128 stands for zero in the data rows.
Here are some points, one per row:
[169, 131, 216, 131, 17, 160, 90, 137, 173, 150, 133, 125, 82, 175, 120, 116, 169, 141, 159, 132, 127, 124, 105, 162, 122, 78, 108, 204, 175, 76, 94, 162]
[71, 145, 127, 121, 134, 132, 230, 96, 123, 138, 115, 165, 130, 110, 134, 126, 98, 124, 219, 132, 117, 94, 219, 115, 141, 108, 152, 134, 124, 128, 119, 131]
[145, 128, 127, 92, 119, 201, 202, 144, 129, 94, 157, 103, 62, 120, 88, 130, 151, 139, 135, 110, 134, 141, 67, 165, 128, 136, 159, 179, 145, 138, 165, 137]
[176, 128, 84, 140, 142, 81, 172, 71, 107, 98, 174, 123, 143, 111, 186, 104, 176, 146, 141, 173, 157, 131, 164, 167, 171, 133, 125, 162, 112, 119, 116, 120]
[120, 167, 124, 104, 132, 99, 122, 139, 152, 185, 49, 159, 103, 119, 136, 115, 156, 165, 122, 102, 167, 181, 129, 99, 109, 90, 117, 148, 134, 140, 171, 255]
[74, 166, 136, 112, 108, 141, 135, 111, 99, 206, 159, 150, 133, 107, 118, 161, 106, 149, 126, 105, 104, 120, 116, 223, 77, 156, 135, 133, 104, 112, 130, 144]
[82, 158, 145, 192, 113, 106, 164, 141, 167, 118, 141, 151, 146, 144, 196, 167, 131, 113, 131, 133, 100, 122, 129, 107, 116, 117, 121, 132, 111, 105, 163, 70]
[108, 96, 86, 145, 128, 165, 110, 132, 109, 142, 116, 79, 55, 127, 139, 125, 170, 132, 148, 156, 117, 147, 147, 107, 177, 156, 113, 156, 99, 109, 142, 165]
[117, 162, 119, 114, 168, 149, 104, 100, 178, 59, 99, 115, 97, 130, 134, 136, 187, 137, 124, 133, 92, 103, 114, 127, 127, 114, 206, 104, 97, 135, 117, 148]
[100, 157, 128, 90, 159, 111, 102, 115, 179, 95, 125, 126, 195, 205, 127, 157, 112, 141, 145, 124, 87, 109, 145, 145, 255, 145, 129, 162, 134, 130, 107, 150]
[137, 84, 118, 89, 109, 108, 129, 167, 117, 70, 145, 62, 164, 111, 163, 205, 134, 156, 171, 119, 160, 155, 138, 86, 112, 150, 122, 99, 111, 137, 127, 149]
[141, 106, 107, 89, 139, 89, 105, 161, 63, 122, 143, 90, 108, 148, 157, 109, 131, 142, 148, 139, 89, 148, 160, 143, 129, 167, 155, 155, 130, 96, 150, 190]
[105, 139, 55, 145, 125, 90, 134, 104, 194, 107, 105, 122, 160, 79, 103, 125, 132, 133, 84, 128, 142, 143, 93, 135, 112, 117, 111, 121, 124, 150, 124, 120]
[79, 130, 106, 150, 113, 70, 194, 150, 141, 95, 115, 137, 129, 179, 148, 155, 93, 158, 128, 124, 162, 96, 118, 71, 110, 128, 101, 108, 163, 151, 123, 144]
[141, 94, 106, 145, 110, 105, 129, 131, 98, 112, 128, 89, 125, 175, 125, 96, 133, 120, 158, 117, 122, 164, 108, 160, 138, 95, 111, 51, 147, 145, 151, 142]
[133, 98, 147, 90, 146, 80, 107, 134, 167, 156, 255, 137, 115, 130, 86, 149, 162, 83, 124, 138, 190, 97, 135, 115, 127, 121, 113, 79, 140, 192, 153, 130]
[117, 171, 147, 134, 154, 221, 153, 164, 87, 147, 131, 204, 164, 120, 134, 75, 176, 147, 127, 138, 124, 119, 151, 134, 116, 139, 167, 120, 144, 160, 57, 147]
[206, 53, 107, 126, 157, 85, 153, 164, 142, 147, 119, 131, 103, 122, 113, 155, 125, 147, 157, 0, 107, 148, 116, 120, 141, 102, 119, 127, 116, 101, 187, 70]
[140, 132, 127, 33, 144, 182, 120, 134, 156, 139, 102, 174, 200, 124, 150, 110, 109, 150, 83, 152, 170, 162, 149, 129, 143, 124, 141, 142, 157, 115, 157, 132]
[134, 112, 112, 166, 117, 116, 137, 126, 132, 89, 127, 73, 131, 127, 170, 136, 136, 7, 101, 94, 121, 141, 159, 141, 106, 134, 47, 80, 128, 73, 136, 180]
[147, 98, 217, 196, 128, 140, 84, 127, 176, 178, 71, 102, 143, 137, 132, 150, 141, 125, 122, 120, 142, 120, 140, 187, 127, 184, 191, 81, 135, 176, 96, 143]
[61, 49, 151, 137, 175, 145, 84, 86, 93, 121, 81, 128, 111, 139, 174, 78, 145, 164, 142, 129, 169, 151, 111, 107, 170, 135, 121, 155, 105, 124, 100, 87]
[170, 167, 124, 148, 167, 112, 108, 118, 138, 173, 93, 120, 89, 97, 169, 165, 58, 96, 106, 166, 131, 97, 130, 67, 159, 95, 163, 143, 119, 145, 130, 180]
[114, 108, 113, 146, 120, 119, 142, 135, 141, 129, 141, 116, 126, 105, 119, 117, 99, 36, 127, 136, 122, 150, 79, 120, 120, 109, 138, 154, 129, 106, 164, 129]
[113, 111, 156, 101, 126, 124, 58, 150, 138, 89, 99, 145, 130, 147, 139, 114, 135, 53, 152, 119, 174, 181, 215, 154, 153, 142, 184, 180, 110, 127, 114, 85]
[119, 65, 161, 164, 140, 107, 196, 112, 90, 119, 136, 184, 191, 97, 131, 145, 133, 104, 106, 129, 98, 133, 141, 135, 135, 98, 122, 111, 153, 97, 130, 143]
[98, 152, 85, 113, 102, 102, 134, 139, 135, 137, 77, 152, 149, 155, 148, 99, 88, 82, 125, 208, 131, 84, 129, 132, 141, 194, 148, 107, 223, 108, 108, 123]
[118, 226, 155, 147, 172, 127, 122, 141, 139, 152, 156, 152, 150, 146, 139, 132, 120, 132, 161, 137, 124, 150, 124, 111, 109, 112, 118, 142, 132, 133, 140, 92]
[127, 112, 113, 61, 101, 143, 110, 126, 145, 96, 117, 133, 136, 130, 111, 137, 148, 110, 126, 123, 103, 10, 118, 148, 69, 148, 34, 116, 100, 147, 148, 108]
[129, 90, 206, 130, 172, 133, 156, 94, 101, 72, 116, 137, 163, 140, 129, 166, 118, 117, 74, 164, 116, 137, 104, 148, 72, 68, 102, 111, 127, 162, 161, 101]
[125, 175, 140, 102, 169, 166, 143, 135, 106, 134, 113, 101, 103, 114, 145, 116, 105, 148, 67, 120, 128, 123, 114, 177, 130, 97, 127, 148, 191, 128, 91, 134]
[108, 120, 209, 158, 124, 42, 141, 156, 92, 105, 139, 107, 93, 118, 116, 118, 105, 131, 144, 158, 98, 121, 170, 94, 104, 163, 123, 79, 120, 160, 163, 131]
[103, 146, 108, 148, 118, 152, 156, 103, 132, 155, 129, 140, 149, 151, 142, 141, 181, 143, 110, 139, 146, 85, 192, 121, 161, 126, 186, 102, 133, 86, 163, 82]
[114, 98, 86, 170, 120, 123, 107, 199, 131, 147, 117, 49, 222, 104, 125, 113, 165, 101, 118, 107, 77, 135, 84, 103, 107, 100, 167, 174, 159, 162, 93, 115]
[85, 197, 122, 111, 125, 156, 137, 152, 72, 119, 116, 70, 136, 124, 88, 128, 139, 149, 123, 146, 154, 98, 115, 135, 146, 98, 121, 160, 50, 91, 133, 125]
[215, 153, 125, 112, 130, 146, 157, 93, 87, 104, 115, 154, 125, 139, 150, 118, 78, 124, 148, 104, 113, 96, 132, 101, 151, 215, 167, 128, 117, 167, 128, 153]
[140, 117, 47, 126, 101, 128, 66, 100, 117, 125, 178, 117, 115, 161, 155, 97, 107, 152, 176, 137, 110, 143, 158, 175, 34, 156, 167, 189, 139, 125, 126, 127]
[137, 117, 82, 130, 141, 94, 116, 129, 145, 161, 147, 128, 123, 133, 36, 204, 107, 127, 125, 112, 100, 168, 150, 115, 99, 145, 96, 93, 112, 162, 97, 90]
[164, 172, 132, 134, 155, 143, 139, 122, 102, 125, 98, 155, 117, 106, 48, 115, 162, 155, 136, 157, 127, 130, 138, 123, 129, 119, 107, 133, 138, 78, 99, 131]
[113, 116, 122, 94, 112, 143, 150, 113, 135, 141, 116, 111, 90, 101, 136, 121, 118, 165, 133, 102, 163, 109, 146, 152, 131, 133, 187, 149, 104, 143, 47, 154]
[149, 100, 158, 102, 100, 128, 129, 123, 123, 171, 157, 29, 177, 100, 137, 123, 135, 114, 124, 117, 133, 114, 88, 105, 92, 137, 118, 126, 161, 119, 130, 142]
[165, 114, 140, 102, 135, 106, 157, 152, 120, 131, 71, 119, 158, 117, 99, 118, 113, 101, 137, 198, 102, 154, 119, 155, 83, 99, 90, 111, 85, 115, 142, 103]
[130, 135, 144, 136, 175, 119, 153, 122, 152, 103, 143, 189, 136, 117, 220, 156, 155, 129, 88, 112, 123, 196, 92, 108, 106, 126, 75, 77, 167, 142, 105, 84]
[124, 91, 111, 28, 53, 110, 96, 150, 110, 135, 145, 102, 135, 121, 137, 128, 145, 104, 152, 129, 63, 156, 143, 144, 169, 129, 129, 73, 110, 157, 180, 88]
[145, 136, 125, 122, 156, 159, 121, 114, 151, 88, 121, 80, 100, 101, 60, 61, 142, 112, 128, 57, 128, 105, 164, 111, 119, 166, 94, 181, 155, 116, 119, 68]
[104, 164, 149, 111, 108, 101, 117, 107, 154, 70, 120, 139, 98, 126, 149, 116, 117, 162, 145, 112, 123, 105, 129, 132, 127, 145, 176, 122, 188, 109, 140, 127]
[111, 108, 150, 133, 123, 150, 90, 141, 128, 112, 129, 118, 136, 84, 133, 144, 139, 122, 175, 112, 129, 141, 56, 99, 120, 107, 98, 109, 106, 158, 104, 117]
[125, 136, 123, 111, 125, 89, 168, 102, 150, 165, 120, 154, 108, 167, 143, 145, 106, 127, 29, 156, 161, 157, 74, 60, 121, 128, 140, 87, 83, 69, 100, 52]
[121, 175, 120, 146, 149, 137, 98, 182, 89, 113, 154, 156, 110, 139, 107, 121, 69, 98, 84, 89, 255, 77, 127, 140, 143, 88, 127, 129, 111, 138, 137, 135]
[137, 147, 135, 151, 90, 93, 143, 105, 111, 185, 133, 163, 192, 166, 133, 70, 92, 121, 75, 128, 121, 112, 115, 87, 129, 80, 128, 112, 95, 190, 159, 85]
Along one direction, these points spread out more than along any other. How far along it is each point below, from 0 to 99? The average is 50, and the first point in the table lies past the average. One standard deviation of the points above along it is 16.
[159, 165, 110, 178, 143, 179, 95, 202, 107, 129, 173, 160, 89, 133, 107, 141, 136, 152, 83, 161, 119, 158, 141, 126, 120, 118, 126, 165, 132, 157, 108, 138] 61
[119, 82, 149, 153, 151, 156, 143, 158, 233, 140, 158, 101, 91, 130, 101, 38, 109, 151, 126, 133, 110, 126, 127, 104, 109, 122, 69, 98, 112, 128, 155, 127] 40
[134, 101, 151, 159, 116, 137, 130, 142, 107, 114, 161, 116, 129, 135, 111, 126, 45, 124, 147, 97, 109, 160, 73, 159, 146, 154, 136, 101, 62, 95, 109, 161] 46
[123, 141, 141, 132, 129, 91, 48, 113, 123, 93, 186, 182, 161, 93, 129, 131, 124, 138, 72, 72, 86, 101, 136, 46, 99, 101, 111, 104, 99, 49, 88, 126] 35
[164, 83, 107, 181, 90, 185, 112, 152, 152, 113, 110, 106, 160, 157, 124, 167, 95, 165, 161, 150, 152, 181, 152, 107, 125, 173, 106, 63, 153, 109, 171, 116] 40
[115, 123, 116, 172, 113, 79, 151, 108, 154, 119, 148, 177, 159, 86, 124, 119, 129, 120, 74, 128, 105, 178, 89, 145, 189, 159, 110, 117, 102, 144, 152, 144] 34
[168, 140, 86, 159, 137, 167, 115, 136, 79, 140, 100, 121, 90, 136, 144, 130, 156, 129, 167, 129, 128, 74, 137, 180, 121, 138, 103, 138, 115, 113, 125, 79] 63
[157, 124, 114, 136, 59, 170, 106, 147, 114, 136, 121, 133, 55, 148, 120, 107, 154, 133, 138, 149, 89, 112, 125, 143, 155, 120, 117, 150, 113, 179, 84, 135] 67
[94, 179, 125, 156, 122, 149, 96, 20, 91, 145, 99, 134, 97, 116, 83, 161, 127, 156, 125, 102, 139, 159, 125, 143, 141, 156, 119, 147, 172, 154, 141, 113] 63
[140, 82, 105, 96, 152, 144, 114, 66, 136, 132, 131, 111, 104, 169, 46, 128, 118, 145, 160, 128, 119, 148, 170, 143, 112, 47, 138, 133, 130, 130, 117, 198] 62
[111, 123, 144, 113, 143, 134, 138, 108, 103, 192, 122, 181, 133, 154, 139, 142, 150, 97, 155, 174, 163, 62, 71, 101, 130, 197, 143, 193, 127, 102, 122, 157] 65
[146, 145, 153, 127, 133, 117, 119, 133, 123, 160, 97, 149, 114, 34, 133, 134, 143, 193, 139, 154, 153, 93, 129, 138, 165, 98, 159, 147, 167, 124, 130, 115] 65
